arr =
[[132 117 139 144 129 117 144 112]
 [132 116 140 145 129 116 145 111]
 [131 118 138 142 129 118 142 114]
 [130 142 124 120 132 142 120 146]
 [131 118 137 141 129 118 141 114]
 [129 140 124 121 131 140 121 143]
 [130 119 136 139 128 120 139 116]
 [130 119 136 140 128 119 140 115]
 [131 149 122 116 134 149 116 156]]
Indices start at 1.
row 1 col 1 -> 132
row 9 col 4 -> 116
row 9 col 6 -> 149
row 8 col 7 -> 140
row 9 col 7 -> 116
row 1 col 7 -> 144
row 2 col 7 -> 145
row 4 col 7 -> 120
row 9 col 1 -> 131
row 3 col 7 -> 142
row 1 col 2 -> 117
row 9 col 8 -> 156
row 1 col 4 -> 144
row 7 col 8 -> 116
row 8 col 2 -> 119
row 7 col 6 -> 120
row 7 col 7 -> 139
row 5 col 2 -> 118
row 6 col 1 -> 129
row 1 col 3 -> 139
row 8 col 5 -> 128
row 4 col 8 -> 146
row 8 col 4 -> 140
row 2 col 5 -> 129
row 5 col 3 -> 137
row 6 col 5 -> 131

m =
[[128 125 126 120 135 127 150 133 134 116 130 133 117]
 [128 132 126 133 124 129 119 125 126 129 129 125 131]
 [133 128 120 145 125 120 127 128 136 126 124 127 123]
 [129 128 122 137 127 125 136 131 134 125 131 130 122]
 [127 127 125 129 129 127 129 133 133 129 128 128 126]
 [124 125 130 123 130 129 131 133 130 132 128 130 128]
 [127 131 128 128 123 132 114 125 125 133 125 124 134]
 [130 129 127 130 130 123 132 128 128 124 132 127 128]
 [131 128 123 124 133 123 135 132 135 117 125 127 123]
 [129 128 127 137 128 124 133 127 126 129 134 129 127]
 [132 123 125 137 132 118 140 132 136 125 126 131 121]
 [126 127 128 136 121 131 118 127 129 139 123 129 130]
 [128 130 121 130 128 127 132 133 135 123 128 128 122]]
Rows and columns are counted from 1.
row 1 col 1: 128
row 13 col 8: 133
row 2 col 12: 125
row 2 col 4: 133
row 12 col 4: 136
row 12 col 2: 127
row 11 col 3: 125
row 10 col 1: 129
row 7 col 11: 125
row 9 col 12: 127
row 13 col 6: 127
row 1 col 13: 117
row 12 col 12: 129
row 1 col 7: 150
row 7 col 6: 132
row 10 col 3: 127
row 6 col 10: 132
row 2 col 13: 131
row 3 col 1: 133
row 9 col 10: 117
row 13 col 7: 132
row 3 col 10: 126
row 8 col 7: 132
row 1 col 8: 133
row 7 col 1: 127
row 11 col 10: 125
row 7 col 2: 131
row 12 col 7: 118
row 6 col 2: 125
row 5 col 2: 127
row 5 col 13: 126
row 3 col 3: 120
row 5 col 8: 133
row 9 col 7: 135
row 10 col 5: 128
row 12 col 6: 131
row 12 col 5: 121
row 11 col 12: 131

data =
[[112 138 118 129 124 137 121 124]
 [117 137 135 138 128 136 137 132]
 [123 124 121 126 125 123 138 126]
 [116 123 125 136 130 133 133 127]
 [132 133 118 112 126 122 118 119]
 [127 125 132 145 133 130 135 155]
 [129 119 137 138 129 130 113 136]
 [118 107 130 127 136 144 127 127]
 [125 122 131 116 126 131 131 132]
 [130 125 140 117 132 135 135 122]
 [144 145 128 122 122 129 130 130]
 [144 119 123 124 134 121 122 128]
 [123 134 130 115 127 124 144 121]]
Rows and columns are counted from 1.
row 1 col 1 -> 112
row 7 col 3 -> 137
row 12 col 6 -> 121
row 7 col 8 -> 136
row 2 col 5 -> 128
row 8 col 3 -> 130
row 9 col 2 -> 122
row 1 col 8 -> 124
row 10 col 8 -> 122
row 5 col 5 -> 126
row 6 col 7 -> 135
row 13 col 7 -> 144
row 3 col 2 -> 124
row 9 col 5 -> 126
row 5 col 6 -> 122
row 8 col 2 -> 107
row 9 col 8 -> 132
row 2 col 6 -> 136
row 4 col 4 -> 136
row 9 col 3 -> 131
row 7 col 6 -> 130
row 8 col 4 -> 127
row 11 col 1 -> 144
row 9 col 6 -> 131
row 8 col 5 -> 136
row 6 col 8 -> 155
row 4 col 7 -> 133
row 3 col 8 -> 126
row 9 col 1 -> 125
row 11 col 5 -> 122
row 10 col 1 -> 130
row 9 col 4 -> 116

M =
[[129 128 128 129 129 141 152 153 151 151 151 152]
 [127 127 127 128 129 128 128 129 126 129 129 149]
 [126 153 151 151 152 151 151 152 151 153 152 153]
 [127 127 127 128 127 128 128 129 152 151 151 151]
 [128 151 151 152 150 152 152 152 150 151 150 152]
 [128 127 127 128 128 128 129 129 139 151 152 151]
 [127 127 128 130 150 152 152 150 152 150 151 154]
 [128 128 128 127 128 128 128 128 152 151 151 150]]
Indices start at 1.
(1, 1)	129
(3, 1)	126
(6, 5)	128
(6, 10)	151
(5, 3)	151
(6, 4)	128
(4, 3)	127
(4, 8)	129
(7, 2)	127
(2, 12)	149
(5, 12)	152
(6, 6)	128
(3, 12)	153
(8, 6)	128
(4, 9)	152
(4, 12)	151
(2, 8)	129
(6, 7)	129
(5, 4)	152
(2, 3)	127
(6, 3)	127
(6, 9)	139
(2, 11)	129
(1, 9)	151
(1, 6)	141
(3, 11)	152
(4, 10)	151
(7, 4)	130
(3, 3)	151
(3, 5)	152
(7, 9)	152
(7, 1)	127

a =
[[143 133 127 122 136 128 132 120]
 [135 132 125 138 119 131 121 134]
 [130 126 135 137 142 128 118 129]
 [114 120 127 127 106 130 133 129]
 [132 124 123 116 113 127 128 132]
 [145 122 128 124 126 128 120 131]
 [131 139 126 113 128 129 136 118]
 [116 129 126 129 142 130 138 133]
 [127 136 129 125 152 131 128 140]
 [132 122 130 107 118 122 129 124]
 [128 120 124 112 132 125 138 122]]
Indices start at 1.
row 1 col 1 -> 143
row 9 col 5 -> 152
row 5 col 6 -> 127
row 9 col 2 -> 136
row 7 col 6 -> 129
row 9 col 6 -> 131
row 2 col 5 -> 119
row 2 col 6 -> 131
row 1 col 5 -> 136
row 5 col 1 -> 132
row 3 col 7 -> 118
row 6 col 3 -> 128
row 6 col 6 -> 128
row 3 col 3 -> 135
row 7 col 8 -> 118
row 10 col 3 -> 130
row 2 col 4 -> 138
row 2 col 8 -> 134
row 8 col 7 -> 138
row 8 col 1 -> 116
row 8 col 2 -> 129
row 7 col 4 -> 113
row 10 col 5 -> 118
row 3 col 4 -> 137
row 10 col 4 -> 107
row 11 col 6 -> 125
row 6 col 4 -> 124
row 6 col 8 -> 131
row 5 col 8 -> 132

x = [[119, 136, 129, 121, 134, 119, 125, 126, 126], [125, 124, 131, 127, 124, 106, 115, 105, 119], [130, 121, 132, 127, 134, 124, 119, 132, 114], [121, 126, 131, 136, 134, 128, 113, 133, 119], [140, 153, 130, 132, 136, 115, 128, 128, 124], [124, 125, 111, 111, 141, 127, 137, 131, 124]]
Indices start at 1.
(1, 1) = 119
(6, 6) = 127
(1, 3) = 129
(3, 2) = 121
(2, 8) = 105
(4, 2) = 126
(1, 9) = 126
(6, 3) = 111
(3, 8) = 132
(3, 1) = 130
(6, 7) = 137
(5, 3) = 130
(5, 2) = 153
(2, 6) = 106
(6, 5) = 141
(6, 8) = 131
(5, 5) = 136
(6, 2) = 125
(2, 5) = 124
(6, 1) = 124
(4, 9) = 119
(3, 9) = 114
(3, 6) = 124
(1, 4) = 121

grid =
122,118,117,134,123,127,148,131,127,122,132,117,143,133,116,132
122,119,120,135,125,127,150,132,127,122,132,117,141,134,116,132
122,118,116,133,122,126,147,130,127,122,132,118,142,132,116,132
121,118,116,133,122,127,147,131,127,122,131,116,141,132,115,132
123,119,119,138,124,125,153,131,127,122,135,117,152,137,115,134
122,118,118,135,124,129,150,132,127,123,132,117,142,133,115,132
124,119,116,136,123,129,149,131,127,122,139,124,149,137,117,134
121,118,120,135,125,126,150,132,127,122,131,116,141,133,115,132
122,118,116,133,122,125,146,130,127,122,131,116,142,132,115,132
123,119,121,139,125,126,152,132,127,122,134,117,149,137,115,134
122,118,118,134,124,125,149,131,127,122,132,117,143,133,115,132
122,118,116,134,122,132,149,133,127,123,132,117,141,133,115,132
Indices start at 1.
row 1 col 1 => 122
row 9 col 3 => 116
row 10 col 8 => 132
row 4 col 2 => 118
row 12 col 8 => 133
row 12 col 5 => 122
row 8 col 16 => 132
row 11 col 6 => 125
row 5 col 15 => 115
row 6 col 11 => 132
row 8 col 6 => 126
row 10 col 2 => 119
row 5 col 5 => 124
row 11 col 9 => 127
row 10 col 14 => 137
row 4 col 10 => 122
row 5 col 12 => 117
row 2 col 10 => 122
row 6 col 7 => 150
row 8 col 5 => 125
row 5 col 2 => 119
row 9 col 4 => 133
row 11 col 12 => 117
row 8 col 9 => 127
row 11 col 3 => 118
row 5 col 9 => 127
row 7 col 10 => 122
row 9 col 1 => 122
row 3 col 3 => 116
row 7 col 3 => 116
row 5 col 6 => 125
row 6 col 5 => 124
row 7 col 9 => 127
row 5 col 14 => 137
row 7 col 14 => 137
row 3 col 8 => 130
row 12 col 11 => 132
